Turns, then the turns between two rows, first turn first; the first pair answered
lutus (before -> after):
[ -4 -12  -4  -1  28  20   6 -14 -18  -3 -14  13 -13   2   3 -12  -7   6
   4] -> [ -3 -24  11 -13  15   9   9 -20   8  18  14   6  -2  -3  14   0  -5   8
  13]
[-18  -4 -41 -16  29   5  24  -5 -18 -18 -30  17 -15  22   5   1  14   8
  44] -> [-15 -20 -21 -33  13 -11  28 -15  18  14  10   4   1  14  19  16  17  10
  56]
[ -8  -7  12  -3  17   8  11 -27   3  15   3  -4   4   6  11  -7  -9  10
  13] -> [ -6  -5  18   2 -14  -6   8 -18  12  18  18 -15   4  -2  10   8   0   2
  -5]
[ -5  21   0   4  39  25  11 -19 -10  15 -13  25  -4   1   2 -13 -30  22
  13] -> [ -3   9  20  -7  11   5  13 -23  24  40  26  10   9  -9  12   6 -22  20
  14]
gavez (before -> after):
[ 18 -10 -24   7 -27   5 -18  13  -4 -14   4   4   4  20  -9 -24  -9 -14
  38] -> [ -1 -11   1   7   7  21  -4 -12  25  15  22   2  19   3   4 -23 -25  12
  39]
[ 14   5 -23  -6 -17   2   2  30 -17 -12 -38  -4 -12  14   6 -16  12  -5
   1] -> [ 16 -17  -5 -32   1   1  11   9  16  19 -11  -7   5  13  20 -14   3   8
  36]
[-14 -16   2  -5  19  17  14 -14  19   6   0   2  -1 -11  -1  -6  -8   9
   0] -> [-12  -3 -13  10   4  15   4   3  -5 -16 -20   4 -13  -9 -13  -8  -1  -3
 -20]
[ -9  15   5  12  14  11   0  -4  -8  -8 -12   7  -2  -7  -7  -4 -10   2
 -18] -> [ 12   1  -8  -5  -7  -6  -9   7 -14 -15 -13   5  -4  11 -10  -3   2 -16
   6]
novat (before -> after):
[ 18 -10  15 -17 -13 -24   1   6  17   3  22  -3   2   1   2  19   4   9
  25] -> [  0  11  20  14 -20 -18   1  11  12  -4  15  -8  -6 -17  -4  25   4  15
 -21]
[  2   3   9   0   6  -4  -4   0  -5  -5 -17 -12   3   2  -2  -5  -6   0
 -10] -> [  5  -1   8  -8  10  -5  -5  -2  -3  -2 -16 -11   6   7   0  -7  -7   0
   1]
[ 11 -19  15 -13 -24 -12   4  -5  33  21  36 -10  11  -9   9  11   3   0
   7] -> [ -2  -3  19   9 -28  -7   6  -3  30  16  31 -13   6 -22   5  15   3   4
 -27]
[ -4 -26   9   5 -31 -26   0  -3  33  24  46  -7  12  -7  17  18   9  -6
   1] -> [-23 -10  16  27 -16 -12   5  -8  33  25  40  -8  10 -21  14  16   1   6
 -28]

Between the rows of a pair lie two turns.
[ 14   0 -11  -3   1  -9   1 -13   3  -3   7  -6   1   5   1  -9  -3  -9
  10] -> [  5  12 -11  12   5  -3   1 -12  -3  -9  -2  -4  -3  -2  -3  -8  -5  -6
 -10]
gavez gavez
[ -4   4  -4 -12  22   8   5  -5  -6 -18 -37   0  -9 -22 -13 -45  -4   0
  27] -> [ -8  16  -5   5  -3   1   1   9 -13 -29 -37  -6 -17 -30 -21 -36   4  -8
  -6]
novat novat
[-24  12  -5  12  23  14  -6  -8 -21  -9 -29  14  -6   1 -14 -22  -7   6
  -5] -> [-14  -8   1 -15  30   9  -1 -20  -4  10 -13  13   6   9  -4 -22  -9   9
  32]
novat gavez
[-21  13  30   4 -27  -8   0  -9  36  31  39 -18  -1 -27  15   9   2  13
 -21] -> [-27  35  -7  27  22  27  -5   1 -25 -17 -31   9 -25  -7  -5 -25 -11  17
 -24]
lutus lutus
[ 18   2 -14  -2  13  10 -13 -15  11 -11 -11  13 -11   8   3 -17 -11  -3
  22] -> [ 26   2 -18  -1 -15  -4 -19  -3   9 -16  -5   8 -14   9   0 -10   1 -16
  15]
gavez novat
[ 10  14   1   1 -36 -25   8   9  12  11  -7 -13 -25  -5  -9   4  -8   6
  30] -> [ 10  17  -9   4 -11 -13   9   8  -5  -1 -28  -2 -30   3 -12 -10 -15  11
  38]
lutus lutus
[-12  24 -33  24 -10 -31 -24  10 -22 -18 -20  11  -5  -7  -4   3  20   0
 -33] -> [-11  -5 -14 -18  42 -19  -7 -27  16  21   3  16  20   1  18  -6   0  25
  33]
lutus lutus
[ 11  -1  11 -17   0   4  25 -10   0   1  -8  -7  12  -6   8 -19   1  -8
  -7] -> [ 15  -2   7 -19  -1   4  24  -8  -5  -3 -12  -6  10  -2   5 -21   2 -11
  -4]
gavez novat
[ -6   4   7   7 -45 -22  -4  17   6  -2  20 -11  -9 -13   4  19  16  -6
 -35] -> [ 20 -23 -15 -34 -20 -21  -7  12  -8  -8   7   4  -6  24   8   0  11 -14
  36]
lutus gavez
[-13  30  -6   5  32  26   1 -19 -19  -5 -18   9 -17  23 -11 -22 -25  16
  -4] -> [-17  39  -3  22  13  21  -2 -11 -19  -9 -16   2 -21  13 -14 -13 -19  12
 -30]
lutus gavez
[ 23  18 -20   9 -36  -6 -10  17 -16 -25 -25   2  -3  14  -6   0  21  -8
  -5] -> [ 19   1  -8 -17  22  14   4 -16   4   0 -19  14  15  21   9 -15  -1  17
  44]
lutus gavez
[-23  36   4  -9  25  17  -3 -20 -18 -12 -46  16  13   0 -28   0 -32  19
 -22] -> [ 16  -3   1 -57 -36 -31 -13  -9   6   4  -4   1  25  20 -18  19  -6 -12
  27]
lutus novat
[ -7  30   6  29   3  -9  13   4   3   3   0   1   7 -19  -5 -13 -12  27
 -31] -> [ -6  21  10  19  24  -4  19  -6  12  13   4   4  14 -16   1 -18 -19  35
 -11]
lutus lutus
[ 15  -7  -5 -46  -5  -7 -12  -7  14  23  15   3 -16   5  11  14   0  -8
  27] -> [ 13  13 -22 -19 -21  -5 -22  16 -20 -10 -14   6 -35   5  -6  10   8 -19
  -9]
lutus lutus
[  7  15  11   6  -9   8 -18   9  -3  17  45  -5  22   4  37 -16  27  11
 -12] -> [ 17  11   0  -1 -19   0 -24  16 -13   7  38  -2  18  15  34 -18  33  -1
  -1]
lutus gavez
[  4  17 -28  16  -5   8  -5  19 -40 -30 -31   7  -8   8 -11   0   3  -7
 -20] -> [ 19  -4 -33 -15   4   4  -5  11 -35 -22 -25  12   1  27  -2  -7   1  -9
  29]
novat novat
[-10   8  -2 -21  15  -1 -16 -21  18  12  22 -15  27  -3   1   5   0  15
  -1] -> [ -6   6 -13 -26  29   7 -19 -21   3   2   5  -7  23   8  -3  -5  -4  15
  14]
gavez novat
[ -2 -14  24 -11  19  -1  21 -12  23  35   2  19  17   2  11   9   0  12
  27] -> [-10   8  25  21 -25 -13  12   8  17  23   5   6   6 -16   1  26  15   0
 -31]
lutus gavez
[ -2  15 -22  23 -16  -5 -13  27 -43 -40 -31   6 -21   6 -27  -5  14 -19
 -22] -> [-13  19   1  32 -41 -17  -9  24 -12 -18   2 -10 -13 -18 -21  17  19 -14
 -52]
gavez novat
[-15 -10  10   5  -8   0   7  -9  15  25  28  -7  11  -5   6  14  21   3
 -14] -> [-20   6  -8  24  11  16   2   1 -21  -5 -10   6  -6   2  -7  -2  17   2
 -29]
gavez lutus
[  0   8  -5  14  10  18   2   4 -10 -20 -23  24  -5  -4  12  -4  -8  13
 -10] -> [ 19 -14  -6 -16  -4   1  -1   2   3 -11  -5  21   5  10  21  -1  -1   2
  29]
gavez lutus
[  1   2 -12   0 -13   2  -1   4 -12 -19  -3   2 -14   4 -11  -1  16 -13
  -4] -> [-11  -2   5  -4  20  17  11 -17   6   1   4   6  -4  -3  -1  -7  -1   9
   8]
novat lutus
[ 22   9  -1   6 -57 -19   2  39 -30 -17  17  11 -15   4   7   9  22 -25
  12] -> [ 20  14 -10  10 -40  -9   1  40 -46 -28  -4  20 -19  11   3  -2  18 -22
  16]
novat gavez
[ 30  -5 -17 -15   6 -23  -2  18 -17   9 -16  -1   0  17  -5   1  24  -3
  29] -> [  3  12  -3   6  49   5  10   0 -14  16 -26   4   1  -3  -4  -7   4  25
   8]
novat novat
[  8   0   6  13 -31  -5  -7  12  -3 -12  10  -5  -4  -7  -3   9   3 -15
 -16] -> [  6  -8   1  -2  23  19   2  -7 -10 -10  -7  13   0   5   2 -14 -15   2
  21]
lutus lutus
[ -7  -6   2 -12 -32   9   9  -3  -4   2  12 -26  11   4  -3  18  -2 -16
  11] -> [-12   3  -2   1 -34  14   8   3 -15  -8   1 -25   4   1  -8  16  -1 -16
  -7]
novat gavez
[  6  -2 -29 -30  21   2 -10  -1 -16 -20  -5  10  -3  29   0 -20  -4  11
  47] -> [-16  21 -25   3  38  21  -6  -1 -25 -26 -21  10 -10  11  -8 -22 -13  26
   4]
gavez gavez
[ 25 -11  -5  -7   7  -4  -8 -18 -18   6  -2   5  -3  44   7 -25  -7  22
  32] -> [  8  -6  24   5  -1  -6   1 -29  15  33  29 -10   7  18  16  -7  -9  36
   4]
gavez lutus
[  1  -2 -21 -13  -1   2 -23  11   6 -26  -5  13 -34  22  -5  14 -12   5
 -10] -> [ -1  -5 -17 -19  16   8 -20   3   9 -21  -7  15 -30  24  -1  10 -18  12
   1]
novat novat
[ 12  -5   5 -15 -31 -19  -1  -2   8  14  28   4   3   0   7   2   2   0
  19] -> [  9  12 -18   3 -12  -3  -7   9 -31 -18 -13  17 -13   8  -7 -15  -2  -3
   7]
lutus lutus
[ -2  11  -6   2  21  -4   8  -5   5  -5  -5   7   8  -2  -4 -12 -17   4
  10] -> [  1   5  -4  -5  18  -9   7  -6  11   0   2   5  11   0   0  -9 -15   1
  19]
gavez lutus
[-20  10   9  17  19  13   8 -21   4   5   1  -3   4  -7   6   0  -7  16
  -9] -> [ -5   2 -11   4  23  10   2 -14 -16 -11 -19   7  -2  13   2 -12  -4   3
  19]
gavez lutus
[  8  17 -19  17  34  28 -10   6 -34 -26 -52  18 -27  29 -10 -22  11  -9
   3] -> [  0  -3  12  -8  68  35   9 -28  11  19 -16  13  -3  20  11 -19  -6  18
  37]
gavez gavez
[-15   4  24   4  14   2   5 -13  18  21  19  -9   4 -17   3   5 -10  13
 -12] -> [-10   2   9  -3  41  15   3 -14  -3   7  -7   4  -1  -1  -1 -12 -17  14
  12]
gavez novat
[-14   4  -4   4  44   1  20 -43  40   7  21   2   5  29  18  18 -45  -7
  33] -> [  9  16 -37  18 -29 -31  -5   3  -2 -38   0  -4 -19  43  -3  27 -12 -52
   4]
novat lutus
[  9  -5  -4  -8  22   5   3  -6  -4 -13 -18  15  -3  17  -5 -23 -12  -2
  39] -> [ 19  -6  -8  -6 -21 -16  -7  13  -8 -21  -9   6  -8  20  -8 -11   6 -22
  28]
gavez novat
[ 23  -3 -11  -6 -25 -21 -18  20  -3  -3  -6  20 -15   4   0  -5   0  -7
  19] -> [  5   0   0  -2  25   6  -6  -2   4   9 -12  28  -8  -4   6 -17 -22  20
  25]
novat novat
[  4  12 -21 -13   4   4 -18  13 -43 -22 -33   5 -14  18 -11  -2   7 -12
   4] -> [  8  10 -16 -14 -29 -13 -21  21 -32 -16 -16  -4 -13  12  -9  13  18 -22
  -6]
lutus novat
[-10   9 -20  -8  30   2   7  19   5 -12 -18  21 -19   2  10  -1   5  21
   4] -> [  0  -6 -14 -27  18 -11   8  15  23   1   2  15 -10   5  15   7   9  17
  24]
gavez lutus
[ 18 -17   1 -12 -43 -20  -7   7   7   1  20 -13   3   1  -5  15  18 -16
   4] -> [  0 -14  21  -7 -17  -6   5 -14  29  23  32 -16  13 -16   4  16   4   5
  -2]
gavez novat
[-28  19 -10  -1 -20   3   4  30   8  32   2  -6 -28  -4  -4  -4  13 -18
 -10] -> [-24  20 -19  -4 -18   5   2  33  -4  23 -10  -2 -32   5  -7 -10  12 -23
  -2]
gavez lutus
[  1   6  -8 -40  20  13 -20 -14 -10  -6 -21  13  23  22  -5 -20 -19   3
  24] -> [-27  26  19  -9  15  19 -12 -19  11  10  -4   0  27 -13  -3  -5 -22  20
 -32]
lutus gavez
[ 19 -21 -25  -7  -4 -11  -2  10 -20 -23  -7  13 -14  20  -8  -6  11   6
  25] -> [  8 -24   8  -6 -19 -20   7  -4  22  13  36  -5   3  -7   6  16  11  18
   6]
gavez lutus
[ 32   0  -1 -28   4 -25  16   2   4 -12   3  -7   5  20  14   9 -11  -8
  19] -> [ 13   9  20 -14  16 -15  25 -11  22   5  17 -13  13   0  18  15 -19  10
  -5]
lutus gavez
[-36  25   2  -2   1  20  13  11  10 -35 -12  -1  -7  -7   0  10   9   8
  -7] -> [-26  19  -9 -12  -1  15   8  16   1 -42 -20   3 -10   6  -2   6  13  -1
  12]
lutus gavez
[  7  -9  16 -12  34   9   4 -15  21 -16  19  14   9 -26  11   0 -22  15
 -31] -> [ 38 -26 -10 -35  -6 -16 -11   8   3 -35  16  13   2   1   5   1  -1 -17
  -2]
gavez gavez
[ 16  -1 -36 -11  -5   7  21  29   1  16  -3  20  -8  -7  -9  -7 -15 -15
   7] -> [ 10  -3 -22 -11 -10   3  24  23  20  31  15  12  -1 -18  -3   3 -15 -10
   0]
gavez lutus
[-29   5   4  -1  44 -23  25 -17  16 -11 -18  15 -19   7  22 -38  11  14
  12] -> [-28  20  -1  21  -2 -40  14   7   6 -27 -18   5 -29  -2  10 -23  29  -3
 -30]
novat novat
[ 11   3  -1   8 -11   3   3  13  11   1   7  -6  -8 -10  -5  -3   8   7
  -6] -> [ 12   4  -6   9  -8   5   1  15   3  -7  -1  -3 -11  -5  -8  -7   8   6
  -4]
gavez lutus
[  1  -7   1  32  20  22  14  -5   0 -28  -9 -22  27 -34  20   6   0  30
 -17] -> [ 23 -21 -21   9  21  17   6   3 -19 -44 -25 -12  23  -6  16  -6   5  14
  23]
gavez lutus
[ -2   0   8  11  -3   5  14   3  23  22   9  -4   5   1  -4  -7  -4  19
 -25] -> [ 15  -3 -12   7 -29  -8   2  22   3   2  -3  -2  -5  16 -12  -9   9  -2
 -17]
lutus gavez
[  4   6  -3   5  -6  -4  -9 -10 -45 -20 -26   4 -11   7   3  -8  -8   4
  -7] -> [ 10  -2  -5  -6  -4  -7  -9 -12 -43 -15 -23   6  -6  16   4 -10  -8   2
  11]
novat novat
[ -5   4 -30 -19 -13 -12   8 -11  -7   6  -5  13   9  26  -3 -12 -14  -1
  18] -> [-21  20 -26   3   0   2  11 -12 -12   2 -15  15   4  11  -6 -14 -20   9
 -14]
gavez gavez
[  5   1   1 -12  12   1  -2  -9   2   1   4   2   4  11   0 -10  -3   6
  24] -> [  7  10  -8   0  -5  -2  -8   5 -15 -15  -9   2  -6  13  -8  -8   4  -4
   7]
novat lutus
[  2  -3   4  -1 -16   1  -8  -1  -3   7  18  -4  -2  -9 -12   6  13  -7
  -6] -> [ -8   5   7   7   2  12  -3  -7  -4   9  11  -1  -3 -13 -12   2   7   4
 -14]
novat lutus
[ 12 -35 -32 -32   0  -8   4 -31  16 -24 -13   9 -19  20   6  -3   3  -8
  43] -> [-16 -21   7  -8  -8  -7  16 -45  56   9  23  -9  -8 -21  15  20  -2  15
  -7]
gavez lutus
[ 27   7 -40  -3 -47 -17 -40  26 -37 -46 -12  -6  -6   8 -18  -8  30 -15
 -26] -> [-24  13  21   8  38  26  -5 -33  27  19  24 -11  24 -38   9  -6 -14  52
 -39]
gavez gavez
[ 14  -9 -25 -13   7   2   1  18  -7   7 -11   9   4   6  13  -6  15  -9
  23] -> [ -7  11 -17  13  24  18   5  15 -10   6 -21  10   0 -11   9  -7   6   7
 -10]
gavez gavez
[ 19  -8 -10  -8  11  -2  -8  -7 -11 -19 -13  14  -3  17   9 -10  -1  -2
  28] -> [ 21 -11   3  -7 -27 -23 -10  -1  10  -6  14  -2   2   5  13   9  11 -11
  11]
lutus lutus
[ 21   0 -19 -12 -14   2 -32   9 -39 -43 -16  -4   1   6   1   8 -14  24
  -2] -> [ 17   2  -4  -7 -41 -11 -32  12 -20 -32   6 -17   5  -8   4  24  -6  24
 -23]
gavez novat
[  8   5  19 -18 -25  -9 -27  -8  22   9  46 -28   3 -14  -4  26  -4   0
   1] -> [ 20  -2   6 -29 -33 -16 -33  -1  10  -1  38 -25   0  -1  -8  22   2 -12
  17]
lutus gavez
[ 10 -24  19 -23  14   4  13 -25  37  39  31  -1  17  13  19   4 -12  22
  38] -> [-23  16  19  30  38  35  17 -21  13  19  -2   5   2 -12   5  -3 -23  40
 -31]
gavez lutus
[ 13 -16  -7 -18  -4  -4  -6   3   3   7  -6  10   5  18  12  -4  -3   0
  27] -> [ 13  -7 -10  -4 -30 -12 -13  17  -3  -4  -6   4  -3  13   5   3   7 -10
   1]
lutus lutus
[ -3   3 -17   1 -24 -18  -9   0 -14  -9 -19  -9  -3  -8  17 -33   1  -2
   1] -> [ -3  -3  -8  -7 -32 -25  -7  -4   2   5  -2 -14   3 -11  21 -25   3  -1
   5]
gavez lutus
[-22  12  40  -5  17   1   6 -16  40  35  29 -16  18 -27  13  15 -18  23
  -8] -> [-15   9  15 -17  65  23   5 -21   7  12 -13   7  10  -1   8 -15 -31  24
  31]
gavez novat
[-13   1  29  16 -42 -13 -15  17  33 -13  -3  -7  -5 -17 -16  20  16   9
 -54] -> [ 17 -39  20 -41 -26 -23 -14   4  42   1   8   2  10  17  -3  10  14   1
  35]
novat novat
[ -9 -15  -9   6  -3   4  -9   0  -6  -9 -22  14 -19  13   2   4  -1 -15
  22] -> [-20  -9  -4  15   9  13  -5  -5  -6  -7 -26  15 -19   6   4   3  -8  -7
  10]
novat novat
[ -9  14  21  12  21  20  12 -15  12  10  -1   3   0 -13   2  -3 -16  16
 -14] -> [ -9  18  21  19  -1  11   8  -6  12   7   4  -5  -3 -18  -2   6  -9   9
 -30]
lutus lutus
[  2 -14  12 -19  11  -4  13 -18  28  23  24   3  19  10   9   3  -7  12
  35] -> [-11   8  19  14 -27 -14   9  -1  28  16  30 -11  11 -13   1  20   5   7
 -26]
lutus gavez
[-28 -16  -2 -10  16  10  25   3   5  13 -10   8  -4  -1  26  -5  -8  28
   8] -> [-28  -5  -3   6 -26  -7  16  21   5   6  -1  -4 -10 -11  19  10   7  13
 -28]
lutus lutus
[ 18  -3 -40  -4 -24 -14 -11  22 -43 -32 -18  11  -9  27 -15 -18  18 -25
  22] -> [  0  18 -32  23 -34 -11 -10  28 -43 -35 -19   4 -14   6 -22 -11  20 -20
 -23]
lutus novat
[ -1 -19 -10 -20 -11   5  -9 -10   5  18  23   1  -7   4   9 -11  -2 -22
   8] -> [ -9 -13  -1 -11  -9   9  -5 -14  13  24  29  -3  -6  -6  10  -7  -5 -14
  -7]
lutus gavez
[  5 -17  13 -26  19  -8  21 -31  27  44  11   4   7  11   9  -7  -3  21
  45] -> [-27  25  22  34   0   2  21 -17  16  28   0  -7  -8 -24  -6   5   2  27
 -47]
novat novat
[ 21 -13  -2 -14 -38 -27  -8  15  -5   7  19 -15   2   0  -4  15  15 -17
  -1] -> [ 15   1 -11   4 -34 -19 -13  23 -26  -9  -1 -11  -8  -2 -14   9  14 -19
 -22]
novat gavez
[  4  14 -32  -1  43  19  24 -17 -10  28 -27  11  20  11   7  -6  -9  -8
   5] -> [ 18   4 -23  -7 -26 -20  16  -1  13  39  12 -12  25   3  10  24  16 -30
  -9]
lutus novat
[-10   3   2 -13  28  14   6  -9   2   7  -6   1   0  -4   4  -9 -14   7
   5] -> [-10  14  -3   4 -11   0  -3  12  -6  -7  -5  -8  -8 -12  -4   2   2  -8
 -29]
novat novat
[  1  -7 -10  -8  -8  -3   9  12 -17 -17   1   8   7  19   1  -6  15  -3
   4] -> [-18   4   4   6  16  13  18   0  -7  -6   4   8  10   3   4  -5   2  15
 -14]
gavez gavez
[-23  19  11  22  21  17  10 -18  -6   5 -18   5  -9 -15   1   0 -14  13
 -19] -> [-17   8  10   8  35  19  11 -25  -2  11 -17   9  -3  -6   5  -5 -18  15
   5]
novat gavez
[ 28  -2   5 -11 -19 -48   2  12  -8 -15  23  -1   4  22  -7 -19  21 -28
  39] -> [ 26   4  -5  -7  -2 -37   1  13 -24 -29   2   8  -2  28 -11 -30  18 -27
  41]
lutus lutus
[ -4  -8   4  10 -36  -7  -6   0  -8 -10 -11  -4 -10   2  -1  18   8 -15
 -29] -> [  7 -31   4 -23  -6  -2   0 -17   1   4  -7   6   2  20   9   7  -2  -8
  28]
novat novat
[-14  -2  16   3  20  20  -2 -16   5  20  -7   3  12  -3   0   4 -10   7
   7] -> [ -3  -4   0  -2  19  19 -10  -7 -15   3 -25  10   5  12  -6  -4  -7  -4
  19]
gavez novat
[  0 -25  -1  19  24  -9 -10   5  -4 -11 -23   7   9  13   0 -18  -3 -21
  21] -> [ -2 -18   7  30 -14 -27 -14  15   7  -6  -5  -8   8   0  -1   0  11 -29
 -10]
lutus novat
[-16  27  23   4  -4   5  -9  23   1  12  -2  -2  -5  -2 -14   3   0  -9
  -1] -> [-14  19  28  -7  -1   3  -7  17  11  20   7  -3   1   0  -9   5  -1  -5
  12]
novat lutus
[  5   7  20  -1  -8   7   4   6  24   4   8  -8  22  -2  -2   5  30  -2
 -21] -> [  1  17  12  10   0  16   2  12   8 -10 -10  -2  14   0  -9  -2  28  -1
 -31]
novat gavez
[-25  15  30  30 -20   0  13  -7  34  31  30 -19   9 -33   4  25  -2  11
 -50] -> [-10   6  23  18 -51 -19   5   5  32  26  38 -23   8 -25   2  31  12  -8
 -40]
novat lutus
[  3 -35 -13 -37 -11 -13  13  17  29  -4  30   1  15   9  16  -9  11  -6
  22] -> [  0 -12 -35  -8 -18  -5   4  39 -12 -43  -8   9  -6  13  -4 -17  17 -16
 -12]
lutus lutus
[  6  -9  -1 -16  10   0   8  -8   7  14  10   3  12   4   8   1  -1   8
  10] -> [ 10  -9  -9 -19  10   0   5  -5  -2   7   2   6   9  11   6  -3   1   4
  16]
gavez novat
[  0  13 -27  -7  16  20   3  19 -48 -12 -29  25 -17   9 -19   9   6  -7
  -4] -> [ 18 -19  -8 -46 -12  -8   6   9  -4  23  21  11   3  12   1  26  13 -16
  35]
gavez lutus
[ 23  25   0  27   9  29  23  -1  -6   1 -16  19  -3  16  -5  12 -24 -20
  57] -> [ 25  23  13  30 -40   4  21   7  17  15  16   0   3   3  -2  36  -9 -30
  35]
lutus lutus
[  4 -17   8 -24  22  -1  10 -17  20  23  16  -1  11   4  15   2 -10   6
  36] -> [-11   8  18  13 -15  -9   8  -3  23  17  25 -17   5 -24   8  20   0   3
 -31]
lutus gavez
[ 20   1 -17 -11  19  22  -5  23 -28 -14  -7  15 -11  32 -13 -26   0   3
  22] -> [  1  10   0   1  44  38   5   6 -14   0  -2  15  -6  15  -9 -26 -13  25
   6]
gavez gavez
[-19 -21  -9  -5  23  16 -11  -5  -3  -3  -6 -10  17  10  12 -21 -16 -10
  13] -> [-34  -6   1  16   9  14  -9  -2   4   1   1 -17  15  -9  10 -10 -14  -5
 -25]
lutus gavez
[-26  35  16  13 -12  -6 -15   3  28  27  22  -3   8 -10  23  36  -8  -1
 -30] -> [-31  35  11   8  39  19  -7 -12  19  26   0  13   9  -2  25  15 -26  17
  -6]
gavez novat
[-13   0  18   1  23  17 -15 -28  23   5  14   6  19 -27   1  -6 -16  19
 -21] -> [-14  12  10  19   2  12 -23 -12   9 -10   5   3  10 -30  -9  -2  -7   7
 -47]
lutus lutus
